Where one turn sends some rows of the set: a few examples, then the rows asked
geruk: [-16  11 -15 -20  -7  18  15 -34  11  -2  30   4   2]
lapo: [-15  40  14  11  -7 -22  36   4   4  -1  17   1  12]
lizur: [ -9   1  13 -27   2  14  31 -27  27  -4  37  -5  -8]
pedu: [-17  25  12   8 -19  12  43   2  26  -9  26 -45   8]
Mub: [-16  39   7   8  -7 -21  31   7   6  -5  16   8  10]
der: [-20   2   9 -30   2  21  37 -15  26 -10  38  -6  -7]
Dezu: [ -2  29  27   2  19  -1  35 -27  20 -19  27   7  -6]
Gekem: [  7  42  12 -20  10 -15  36 -13  -1 -28  13 -15  16]
zikug: [-33  42  17 -23   0  12  40 -11   8 -13  31  15  -3]
Tovub: [-21  48   7  -3   9  -3  24   6  17 -30  40 -35   7]
Paga: [-38  28  21 -16  31 -14  21 -16  19 -27  14 -11  14]
Lovo: [-22  22  16   6 -25  -9  43 -19  10   7   3 -30  24]
nibav: [-36  47  11   0  -9 -12  52 -21  -5 -18  38 -18  22]
dema: [  2  32   4 -25 -17  19  42 -10   5 -16   9 -38  16]
Zan: [-25  23  18   8 -22  -9  51 -19  12   4   5 -24  30]
Rozi: [-39  44  -5   2  13   7  13 -34   4 -23  31  -1  14]
mizim: [-19  -3  11   1  16  -3  31 -37  34 -16  35 -19  11]
Puze: [-21  31  16   3 -26  11  41  -8  20  -1  27 -46  10]
diza: [ -8   4  13 -30   2  15  37 -16  28  -6  38  -1  -4]
fub: [-23  -6   6   6   9   3  37 -41  29 -15  33 -14   6]
Gapi: [-14  16 -19 -17  -8  20  18 -32  10  -6  31   9   9]
mun: [-32  50  14   0 -11  -8  53 -17  -6 -14  41 -20  18]
Bisi: [-17  52   6  -5   8  -1  21   5  10 -25  37 -36  11]
zov: [-47   5  -9 -17   7  -3  14 -27  20  -8  22  -9  25]
mitar: [-25  -6  12  -3  11  -3  25 -39  32 -10  34 -20   6]
pibo: [-11  11 -20 -14  -1  23  17 -35  11 -14  24   1   6]
Sov: [ -1  37   6 -21 -19  18  28 -11  10 -12  13 -47  14]
motu: [-32  39  14 -22   1  12  33 -15   4  -7  32  20  -2]
fofuz: [-33  48  -8   2  10  10  14 -31   5 -29  29  -2  12]
Poba: [ -9  26  -8   2 -19   3  20   3  10  -3  -7 -23  21]
fone: [  1  39   4 -25 -11  19  33 -12  11 -19  13 -43  20]
mim: [-43   3  -8 -17   4  -1  10 -35  16  -4  23 -10  17]
poro: [  5  42  13 -16  11 -18  31 -11  -3 -23   8 -18  20]
Nelad: [-23  33  15   4 -21  16  43  -4  25  -6  33 -43  13]
rarud: [ -4  28  -1  -2 -13  -3  18  -1  14  -2 -11 -21  25]
leta: [ -5  30  26  10  16  -5  39 -28  23 -22  25   6  -3]
nuzov: [-44  -3  -7 -20   7  -1  18 -24  19  -6  14  -5  17]
gud: [-36  26  23 -14  33 -11  21 -19  20 -27  22 -13  11]
denar: [ -3  29   1  -6 -18  -1  17  -4  10   0 -10 -29  21]
ret: [-28  19  11   3 -20  -7  51 -20   7  -5   3 -33  30]

zikug -> Mub
Zan -> diza
geruk -> Lovo
Where do these go?
mun -> motu
der -> Poba

Where one turn sends some rows of the set: a few examples, then the rows asked
gupu: [ 35  -3   0 -13 -12   3 -11 -16 -20   1 -10   2  -9 -14   2 -12  -9 -31
 -25   8  22]
Pedab: [  2  -8   6 -34 -11   9 -14  20 -14  -4   5 -16  -8 -20   9 -18  12 -24
 -29 -12  20]
ses: [  6  54  15  -8  -9  14  11  -3 -13   2  -1 -18  -3   2  11  -5  -2 -20
 -39   2 -11]
feluk: [ -1  29   6  -5 -17  34 -23 -12  -8  11 -12   9 -10  10  17   1  -2 -22
 -44  13 -10]
Ravad: [ -3  17   5   3 -17  35  28  12 -15 -14  11 -52  -6   3  19  18 -20 -23
 -13 -11  11]
Pof: [ 23  -1   4   4 -16  26  20   9 -18   4 -10 -30 -31   5  50   1 -24 -22
 -42  13  -3]
Zat: [ 16   4 -15 -23 -27  35   3  18 -30  -9  18 -13   4 -26   9 -13 -17 -22
  -9  -7  12]
pebem: [ 18   0  20   5 -16  25  35   7  11   2   4   0 -22   2   7  -7  -6 -42
 -38   5 -23]
Bor: [-18 -14   4   5 -31  27  20  14   9   8   1  12 -21   8  30   7  -6 -15
 -21  -4 -25]
fanu: [ -3  -5  11 -29 -18   4 -15  25 -13  -8   2 -16 -14 -21   6 -12  12 -23
 -23 -10  20]
zev: [ 16   0 -21 -26 -20  32   0  15 -32 -11  13 -15   1 -20  15 -18 -13 -23
 -11 -11   9]
gutev: [-14 -10  -6   0 -29  22  25  14   8   4  -1  14 -14  14  33  12  -6 -16
 -24  -7 -22]
lesom: [ 22  -5  -6  -6 -11  21  14   8 -15  17 -11 -34 -33  -2  40  16 -29 -21
 -38  10   0]
peti: [  3 -28  27  18 -31  13  20   0   6   4  -7 -12 -29   6  20  18  -4 -18
 -18  -2  16]
Dekot: [  6 -24   4 -20 -43  32  -7  -8  -1   2  -6 -26  -2   3  28  -4 -21 -34
   3   4  24]
Dar: [ -6   1 -10  10 -17  28   5 -29   5  -3  19   3   7  15  14   9 -13 -24
  -6 -14 -11]
Bez: [  2 -17 -18 -12 -10  12  -1  -3   1  10  -1 -24 -12   1  14  38 -30 -26
 -21   3  -2]
Tud: [ -4  15  12 -14 -36  -2 -15 -13  15  26   5 -13   1 -11  -3   8   3 -25
  -8   1  -3]
mure: [  3  -8   2 -17 -44  21  -8 -12  11  18  -5 -25  -3   3  14  -7 -17 -34
   7   6  23]
dibam: [-13  14  14 -10 -11   8 -14  -4 -23   9   8 -11 -11 -25  21  19   5   4
 -32 -22   5]
Loga: [  7   8  -6  -6  -6  17   1   9 -42 -10   1  -4  -6   1  40   6  -6  -6
 -27 -15  31]
bapin: [  8  19  19  25 -42  32  22 -14 -12   5   7  12  -9   5  17  -6  -6 -15
  -8  -1  -2]
vad: [  1  22  20  10 -31  38   6   8 -20   8  19 -39  -9   2  27   1   9 -34
 -27 -25  20]
Mufe: [ 16   4   2 -18 -10  28   9 -19 -14 -18 -14 -30 -12 -25  -1  -3 -35 -14
 -11   9   4]
mefon: [  3   4   7  -1 -25  29 -27 -13  -1  12  -6  17  -8   7  23   2  -4 -23
 -44  17 -10]
lipit: [  9  20  27   0 -41  28  -3   3 -24  10  13 -28  -4  -4  32 -12  17 -33
 -35 -22  17]
mozi: [ 13   3  19   8  -6  -7  34  -9  12   7   4 -38 -18   3  22  -8   1 -18
 -28 -12   3]
Buniz: [ 13  -1  20  11 -24  32  36   7  11   3   1  -3 -23  -5  10 -11  -7 -34
 -37   3 -27]

ses -> Ravad
gutev -> fanu
vad -> lesom
Where do these go?
mozi -> Mufe
zev -> Bor
peti -> gupu
mefon -> lipit

Where one turn sends some rows of the set: a few examples, then the rows asked
sef: [ 13 -13   7 -17   7  -2  12   7  16  12   3  -1   4 -24   7  -6   0 -32
  -7   6  -6  12 -29 -13 -22]
kive: [  9  -6  11 -22   1  -8   6  12   6  16   3  -5   5 -24   8 -11   5 -30
   4  -3 -17  15 -25 -12 -10]
toti: [-25   2   9 -22  16  -5  -2 -31  -8 -11  10 -13  15   0 -25  12  -3   1
  -8 -17   1   0  20   3 -24]
Lomu: [  3   5 -11  -4 -13  16  -4   7  13 -21  -3  26   3 -15  -5 -21  -6 -21
  12  36  -2   2  -2  -2   9]
gef: [  9  -6 -22  -6  -8   8  -4   9   1 -21   6  -8  -6   2 -29  11  -5   3
   3   1 -19   2  14 -12  39]
bag: [  0  19  -7   9  -8 -21  -7 -17  16   7  -7   6  38  -7   8 -13  -4 -22
  -4  -6  18   8   4  -6 -15]
vone: [  1  23  -2  -9  24  13  -9  -4   3 -24   6   3   2  -1 -33  28  -7  13
  -8  -3  26 -21  13  -6  11]
pumag: [-18 -19  13  -9 -27  -7  -2   8  -9  -9  17  -9  25  -8 -16  25 -18   2
 -37   7  -1  21   1   0  -5]
sonu: [ -2 -16 -11  -6 -11  10   2  24   3 -33  12   6   5  -3 -27  30 -13  11
   0   0  -5  -9   6 -16  28]
kimid: [  7   9   0 -14   2   4  -1   5  20 -19 -13  29   0  -4  -6 -21 -10 -15
  25  23  -2 -14   8 -14  -5]
Sinal: [ -2 -13  23  -9   0   5  14  19  -4   5  -1 -14  10 -15  -4  34 -30 -10
 -17  -7   8  10  -6 -36  -9]
fira: [ 11  -7 -25   7  -4  -1  21  11  -3 -10   0   7  22  13 -21   9   6  25
  -5 -19  16   1  17  11   0]
rivo: [ 18 -14  -3  11 -19 -12   6  32  -5  -7   7  -1  -4 -17 -31   4 -13 -14
 -15  15   3  32 -12 -11 -10]
rutu: [ 11 -19 -25   9  -9 -14  21   7  -5   3  -2   6  31   9 -18  -2   3  21
 -11 -11   9  14  10  10  -2]
pum: [-20  12   5 -23  19  -2  -3 -31  -6 -10   8  -8  17   4 -21  12 -10  -7
  -9 -21   6   8  24  -1 -23]
Guvib: [ 18 -19   9   4 -21  -8  -4  36  -3  -4   7  -1  -2 -19 -25  -5 -12  -3
  -8  18  10  32  -2  -7  -5]
Sav: [-14  -3  19  -2  -4 -13   5   4  19   3  -1   8  43 -15  11  11 -17 -15
  -6   9   2  -7 -15 -19 -26]
vis: [ 13 -14 -20  -5 -13 -18  21  13  -2   4   0  -1  35  -1 -17  -8  -7 -11
  -8  20 -17  11 -21   4   1]
Fugo: [-21   2  37 -20  -6  16 -13 -13   4 -16   3  14  -8 -20  -7  19   2  10
  -1 -11   2  -6   1 -11  12]
big: [  0  32 -12   9  -6  -8  -8 -19  19  -4  -5   6  27 -12   1 -15   3 -21
   2   3  26   8  12   3  -4]
nak: [ 11  -4 -19   6   5   1  18   3  -4  -9  -2  11  20  14 -31  10   3  28
  -3 -19  19   9  18  10  -2]
Senud: [  3  -8 -24  -3  22  -4   2  12 -29 -13   9  -9  -6 -18  -3  29  -3 -10
  -4   8  -1  12 -11 -22  21]
kuf: [ -9 -14  20 -12  -1   1   8  28   7  10  -1 -16   8  -5  -9  31 -31  -7
  -1 -10   4   9   0 -35  -9]
sepor: [  3  26 -25   2  19  14  -2   4  -3 -27  12  20  -5 -16 -22   2  13   4
  -5  14   9   1  21   9   6]
Pezub: [ -7  35  -9 -10  26  29  -3 -17   6  -4  -3  11  -4   3 -11   4  10  -8
  -1   2   3 -17  -3   3  -5]
Nuga: [-26  -9  11 -19   2 -20  -1 -23  -7  -3  11  -9  23   1 -23  15 -15   0
 -20 -17   6  12  19  -1 -25]
Vabo: [-19   0  30 -27   4  18  -8 -20  -1 -14   1   6   5 -14 -10  12  -5 -11
   6   0 -13 -19 -19 -15   5]
Gobu: [ -2 -12  16 -20  13   2 -14  -2  -4 -10   5   9 -17 -14  -2  20  -4  -6
 -14  13  38   4 -32  -6  -2]
Nuget: [ -4   3 -19   7  12   6  -4  21  -3 -11  -6  17 -15  12  -1   9 -14 -22
   8  23   9   2 -18 -22 -25]
zedu: [ 11  29 -17  11   2  -5 -11 -20  18  -5  -2   8  28 -11   0 -15   8 -15
   0  -6  24  13  12   4  -4]

kimid -> Fugo
pumag -> vis
Where do these go?
sef -> Sinal
Nuga -> rutu
kuf -> Guvib
sonu -> Lomu
toti -> fira
nak -> zedu
vone -> sepor
Senud -> Nuget

